In the data rows, the value 500 means zero.
Some points:
458,352,406,539,385,529,432,373,277,608,315,736,999,872,698,380,593,621,494,496,419,578,457,717,688,323,434,653,423,376,421,485,510,488,528,455,406,431,642,609,490,178,183,260,818,720,675,580,489,481,543,503,557,535,543,535,424,481,516,372,256,177,891,508
315,479,338,538,658,604,460,541,556,419,514,368,390,646,530,872,500,158,621,685,844,749,883,435,586,435,581,554,411,359,517,530,545,593,580,393,334,523,471,560,765,665,149,428,284,424,533,558,567,532,529,538,457,526,484,590,273,520,366,444,835,261,647,413
487,505,468,452,556,463,426,494,603,435,517,446,745,843,055,538,377,372,487,392,533,456,331,233,215,828,474,462,536,403,466,496,546,520,467,594,419,548,517,694,685,591,624,451,999,685,781,661,423,490,377,729,512,487,474,636,440,384,424,564,436,444,817,754
383,384,462,540,659,439,495,558,507,820,799,849,729,512,475,366,647,443,475,534,731,818,999,333,343,247,466,510,460,540,467,537,450,546,403,379,777,699,272,275,377,404,626,649,552,590,409,502,530,577,478,576,509,407,408,465,520,717,854,706,719,484,570,598
442,398,359,316,197,424,729,691,474,433,326,476,297,479,589,492,556,421,409,374,465,288,999,479,267,466,428,580,487,477,456,372,605,602,506,431,463,540,476,210,742,737,669,289,761,375,655,300,512,543,472,524,066,537,669,626,978,553,527,402,400,491,479,489
999,446,499,505,529,539,361,400,536,404,587,371,568,455,518,372,548,277,569,580,761,783,807,445,629,443,417,607,510,502,394,289,564,651,286,655,239,415,535,705,363,476,611,523,426,484,394,570,300,369,181,276,542,571,640,616,873,502,370,460,406,650,478,439
449,364,435,516,650,590,425,431,493,523,538,524,559,609,448,793,918,952,503,512,350,598,330,530,533,433,389,522,456,563,395,481,607,509,542,602,481,374,389,411,979,837,748,385,688,428,459,306,495,377,347,581,560,492,590,623,267,537,380,089,655,529,624,112
512,378,399,216,490,346,855,695,122,432,624,506,453,387,480,532,588,468,438,443,417,447,505,508,636,498,630,304,609,420,452,473,483,448,864,999,494,511,474,738,412,467,502,566,464,540,427,522,299,810,877,287,422,321,377,492,282,496,379,582,453,632,527,492
353,530,930,596,197,477,407,377,523,472,522,464,474,485,475,419,427,405,620,646,806,720,920,519,423,411,418,594,508,498,459,416,594,006,836,953,570,426,583,558,357,504,522,542,414,517,512,471,504,276,327,579,416,519,567,633,257,365,444,520,406,532,354,566
498,426,850,559,096,433,520,436,455,398,509,400,445,457,483,383,508,519,485,475,432,553,309,496,504,360,380,531,516,755,886,991,663,685,428,427,236,469,430,511,812,569,239,550,343,537,423,544,405,550,572,577,537,545,484,514,415,654,896,899,782,503,496,436
500,459,400,246,431,373,790,765,341,398,517,427,432,419,500,472,486,380,373,428,385,517,353,478,477,242,629,650,113,479,417,412,293,157,299,270,465,504,532,544,347,563,517,538,479,464,514,507,370,223,420,748,648,486,434,531,200,410,541,497,406,641,449,491
414,848,647,385,629,543,414,468,580,389,501,399,386,336,471,348,895,999,586,608,453,495,402,463,576,491,388,563,480,486,440,443,585,651,505,414,469,399,497,646,240,475,497,536,237,288,725,219,336,494,556,543,435,477,515,635,447,449,470,617,336,185,938,758
343,462,368,481,556,517,338,281,522,350,692,436,345,449,506,951,449,449,450,395,362,471,359,552,499,409,504,416,764,666,488,193,025,392,452,573,386,391,552,553,454,412,559,485,521,497,391,558,360,505,459,546,454,484,535,593,440,618,631,733,766,034,346,540
732,698,313,505,457,626,337,451,474,474,608,495,324,426,612,481,518,398,444,418,368,585,282,536,615,501,652,472,662,333,496,385,658,587,619,420,714,489,000,431,433,415,556,565,444,570,412,573,956,417,395,651,485,549,576,573,457,427,500,582,342,564,462,556
451,468,434,457,521,538,424,460,497,384,411,601,964,928,312,499,510,377,399,548,353,586,455,516,648,429,526,316,834,662,623,314,580,604,481,451,517,645,594,223,452,561,549,651,305,457,390,438,502,469,672,636,595,589,303,057,554,406,258,489,345,553,393,587
365,541,873,532,307,512,410,458,454,512,610,450,367,350,535,364,355,360,457,433,509,393,387,477,505,531,507,419,711,624,558,294,455,639,472,425,710,703,434,200,235,404,495,596,470,539,445,587,355,520,536,525,541,556,482,596,417,508,292,000,649,416,966,090
375,384,635,590,493,276,729,567,520,464,495,470,447,363,612,486,565,424,421,457,363,505,483,338,427,925,305,708,369,481,365,458,611,422,295,751,225,411,513,417,334,528,570,609,486,516,388,584,999,551,632,488,657,524,546,483,433,533,365,562,468,392,518,512
322,499,479,456,660,384,871,488,389,456,557,398,502,466,349,373,359,494,432,324,587,527,415,664,513,367,565,397,815,446,607,315,465,478,475,371,470,450,714,580,483,590,609,516,356,525,498,498,999,524,582,384,559,539,641,698,431,319,739,468,446,575,480,453
407,581,529,562,605,406,814,534,233,441,523,471,481,482,564,384,494,501,481,480,474,547,324,435,504,410,780,119,389,440,279,380,488,086,391,330,464,450,521,605,542,382,411,605,485,499,452,503,407,406,338,434,540,736,751,492,934,529,278,620,560,548,516,440
375,298,412,542,475,595,437,367,495,460,425,478,272,439,373,999,124,554,638,667,702,614,743,485,484,487,427,440,429,447,365,563,651,645,326,399,524,141,473,659,259,284,631,576,443,482,424,412,397,640,665,644,765,549,529,268,525,403,474,483,362,583,519,472
568,805,462,411,618,625,294,425,513,517,539,488,421,345,507,382,594,454,318,247,435,217,988,500,099,545,448,563,522,478,429,447,428,524,569,462,408,302,388,455,820,648,135,480,305,543,436,576,365,547,549,437,860,619,547,272,505,408,395,500,327,563,475,505
435,418,425,496,418,539,415,746,909,759,239,651,443,446,608,398,531,479,531,482,408,524,485,502,638,612,425,273,870,584,534,388,431,000,235,241,436,623,496,708,510,482,516,437,413,471,446,523,336,736,445,451,339,379,512,567,265,444,460,514,378,589,437,470
433,470,430,447,456,617,289,562,339,831,802,827,692,647,625,451,423,410,474,469,429,493,279,355,308,887,456,629,483,407,399,364,595,576,574,420,461,431,685,725,299,538,412,387,394,334,804,200,451,465,491,483,574,544,449,476,615,692,796,629,834,555,316,401
410,446,437,364,516,304,867,567,237,437,483,451,469,461,614,401,513,480,574,501,481,554,436,586,403,566,468,598,611,635,892,999,442,483,393,357,653,442,521,566,375,498,620,447,471,474,418,488,395,421,032,377,590,603,488,492,591,498,212,522,455,423,451,565
368,373,338,614,463,548,478,492,592,492,654,380,473,739,423,745,739,999,726,650,611,218,358,520,494,419,421,641,442,442,490,408,646,501,510,597,631,939,599,261,282,414,393,445,427,509,403,633,401,597,495,429,700,687,494,375,634,380,443,634,446,699,382,528
453,452,423,630,426,488,516,779,697,642,000,466,254,478,510,487,597,437,461,449,454,591,365,559,494,456,685,427,646,490,422,300,299,561,824,750,511,486,640,633,430,487,595,586,483,562,451,519,504,389,400,530,590,536,152,254,723,734,907,560,653,576,642,504
502,849,460,456,676,618,385,271,546,379,639,381,470,466,591,378,517,404,444,376,416,477,410,503,528,470,442,569,355,521,809,975,653,129,532,816,371,513,579,604,408,409,615,492,476,464,385,533,479,616,568,660,403,300,269,215,808,625,834,071,599,516,478,505
701,697,307,499,664,577,416,435,392,571,506,460,382,382,604,363,092,514,681,665,771,647,487,540,632,586,307,565,451,549,476,479,443,445,497,547,494,456,413,068,889,729,589,294,609,333,461,313,403,520,707,399,548,517,228,459,381,429,478,704,338,580,588,545
507,534,533,518,553,490,410,413,503,336,201,409,954,903,462,544,465,392,519,471,469,675,256,426,134,447,640,641,344,498,405,502,432,566,608,389,639,557,293,271,402,444,547,594,346,439,517,484,431,793,696,185,346,224,477,619,414,462,454,465,328,584,325,422
437,379,509,603,557,606,228,408,389,475,553,478,366,377,222,999,561,404,371,473,384,499,434,572,619,604,444,623,453,569,816,916,363,242,391,301,596,557,554,550,471,568,513,632,441,634,539,518,476,302,522,208,279,508,628,591,856,564,480,469,306,633,568,575
412,466,401,555,553,544,474,766,855,797,449,773,524,550,592,386,340,468,448,452,447,478,398,483,636,416,407,519,342,565,835,992,167,679,830,746,469,483,534,548,448,499,581,560,443,426,446,519,433,414,482,481,498,606,878,660,800,401,285,453,417,459,450,478
447,424,474,291,395,275,751,744,545,494,442,521,510,359,422,461,307,798,753,831,680,439,389,513,590,545,431,514,520,488,371,378,547,612,479,482,464,337,258,379,751,575,123,473,381,524,516,596,456,397,434,532,411,207,505,413,870,677,752,037,546,470,339,660
248,577,817,182,441,614,231,349,556,519,533,431,445,353,597,488,467,406,500,471,386,514,432,588,546,431,796,151,336,381,311,531,579,764,451,517,576,900,823,462,523,397,489,466,473,431,355,499,713,405,379,568,524,405,544,663,444,527,466,557,348,623,384,612
999,459,351,550,561,522,491,466,564,460,490,472,361,315,481,453,423,473,420,431,371,553,386,573,471,516,696,401,546,301,432,523,726,526,538,474,712,804,745,260,403,490,544,570,451,561,466,536,284,478,565,541,531,503,681,524,312,564,567,525,804,086,506,504
890,558,391,559,621,556,466,485,559,467,494,425,407,396,506,536,564,418,421,409,443,514,487,490,528,396,416,278,643,960,682,628,583,617,528,512,560,431,582,530,317,228,055,293,863,483,948,421,941,491,505,551,496,460,471,576,354,476,417,488,494,683,341,494
422,482,592,834,575,277,810,426,482,414,584,476,394,377,572,475,505,408,403,407,418,415,531,386,492,879,264,713,437,480,384,392,515,763,634,360,524,814,725,698,721,167,437,523,338,510,395,492,395,367,399,636,388,442,451,512,332,401,480,488,330,617,387,487
453,533,537,528,618,604,520,414,458,412,123,446,975,848,397,455,448,457,425,393,478,000,784,596,723,759,385,478,368,472,419,504,548,528,439,476,700,431,207,377,349,479,589,512,445,449,396,550,430,379,443,494,494,538,528,603,397,660,732,739,889,450,356,471
371,813,641,377,593,587,404,483,512,428,492,470,405,308,625,388,419,691,656,804,646,435,548,560,606,433,458,668,491,490,495,426,526,610,517,362,532,595,557,705,623,600,763,573,999,717,851,695,418,582,668,356,603,558,517,198,455,491,436,594,542,526,257,395
999,460,473,574,424,568,366,409,457,489,555,529,498,484,510,379,504,904,736,821,627,110,523,477,442,453,500,545,409,435,456,519,050,440,523,364,474,459,667,700,494,529,599,605,373,514,333,515,999,574,540,627,389,467,424,556,390,482,420,498,513,571,512,497
382,471,389,580,523,575,432,665,725,825,488,717,391,474,500,394,505,441,426,410,453,429,300,566,349,373,668,574,308,494,417,427,741,666,177,579,402,136,530,546,412,461,511,606,454,590,337,621,380,573,548,343,008,474,403,494,266,360,364,525,485,569,427,540
483,334,873,898,297,351,584,360,617,484,716,482,478,389,547,420,563,403,431,394,379,500,381,568,698,471,844,311,443,305,473,492,407,569,497,449,525,283,324,324,807,815,610,207,663,395,691,376,393,699,670,443,671,492,308,324,521,413,415,508,440,534,411,635
There is one direction along which these points spread out most. Take the direction at right angles to it along which they spread out most. Go by this last direction. Where along it does each point below lie, from 0 to 99? The average is 50, and the first point in the table lies past the average. One standard deviation of the points above along it is 16.
375,384,635,590,493,276,729,567,520,464,495,470,447,363,612,486,565,424,421,457,363,505,483,338,427,925,305,708,369,481,365,458,611,422,295,751,225,411,513,417,334,528,570,609,486,516,388,584,999,551,632,488,657,524,546,483,433,533,365,562,468,392,518,512 52
414,848,647,385,629,543,414,468,580,389,501,399,386,336,471,348,895,999,586,608,453,495,402,463,576,491,388,563,480,486,440,443,585,651,505,414,469,399,497,646,240,475,497,536,237,288,725,219,336,494,556,543,435,477,515,635,447,449,470,617,336,185,938,758 48
999,446,499,505,529,539,361,400,536,404,587,371,568,455,518,372,548,277,569,580,761,783,807,445,629,443,417,607,510,502,394,289,564,651,286,655,239,415,535,705,363,476,611,523,426,484,394,570,300,369,181,276,542,571,640,616,873,502,370,460,406,650,478,439 31
248,577,817,182,441,614,231,349,556,519,533,431,445,353,597,488,467,406,500,471,386,514,432,588,546,431,796,151,336,381,311,531,579,764,451,517,576,900,823,462,523,397,489,466,473,431,355,499,713,405,379,568,524,405,544,663,444,527,466,557,348,623,384,612 64
412,466,401,555,553,544,474,766,855,797,449,773,524,550,592,386,340,468,448,452,447,478,398,483,636,416,407,519,342,565,835,992,167,679,830,746,469,483,534,548,448,499,581,560,443,426,446,519,433,414,482,481,498,606,878,660,800,401,285,453,417,459,450,478 62
383,384,462,540,659,439,495,558,507,820,799,849,729,512,475,366,647,443,475,534,731,818,999,333,343,247,466,510,460,540,467,537,450,546,403,379,777,699,272,275,377,404,626,649,552,590,409,502,530,577,478,576,509,407,408,465,520,717,854,706,719,484,570,598 49
568,805,462,411,618,625,294,425,513,517,539,488,421,345,507,382,594,454,318,247,435,217,988,500,099,545,448,563,522,478,429,447,428,524,569,462,408,302,388,455,820,648,135,480,305,543,436,576,365,547,549,437,860,619,547,272,505,408,395,500,327,563,475,505 21
353,530,930,596,197,477,407,377,523,472,522,464,474,485,475,419,427,405,620,646,806,720,920,519,423,411,418,594,508,498,459,416,594,006,836,953,570,426,583,558,357,504,522,542,414,517,512,471,504,276,327,579,416,519,567,633,257,365,444,520,406,532,354,566 37
407,581,529,562,605,406,814,534,233,441,523,471,481,482,564,384,494,501,481,480,474,547,324,435,504,410,780,119,389,440,279,380,488,086,391,330,464,450,521,605,542,382,411,605,485,499,452,503,407,406,338,434,540,736,751,492,934,529,278,620,560,548,516,440 59
732,698,313,505,457,626,337,451,474,474,608,495,324,426,612,481,518,398,444,418,368,585,282,536,615,501,652,472,662,333,496,385,658,587,619,420,714,489,000,431,433,415,556,565,444,570,412,573,956,417,395,651,485,549,576,573,457,427,500,582,342,564,462,556 59
433,470,430,447,456,617,289,562,339,831,802,827,692,647,625,451,423,410,474,469,429,493,279,355,308,887,456,629,483,407,399,364,595,576,574,420,461,431,685,725,299,538,412,387,394,334,804,200,451,465,491,483,574,544,449,476,615,692,796,629,834,555,316,401 65
483,334,873,898,297,351,584,360,617,484,716,482,478,389,547,420,563,403,431,394,379,500,381,568,698,471,844,311,443,305,473,492,407,569,497,449,525,283,324,324,807,815,610,207,663,395,691,376,393,699,670,443,671,492,308,324,521,413,415,508,440,534,411,635 33
453,533,537,528,618,604,520,414,458,412,123,446,975,848,397,455,448,457,425,393,478,000,784,596,723,759,385,478,368,472,419,504,548,528,439,476,700,431,207,377,349,479,589,512,445,449,396,550,430,379,443,494,494,538,528,603,397,660,732,739,889,450,356,471 63
451,468,434,457,521,538,424,460,497,384,411,601,964,928,312,499,510,377,399,548,353,586,455,516,648,429,526,316,834,662,623,314,580,604,481,451,517,645,594,223,452,561,549,651,305,457,390,438,502,469,672,636,595,589,303,057,554,406,258,489,345,553,393,587 70
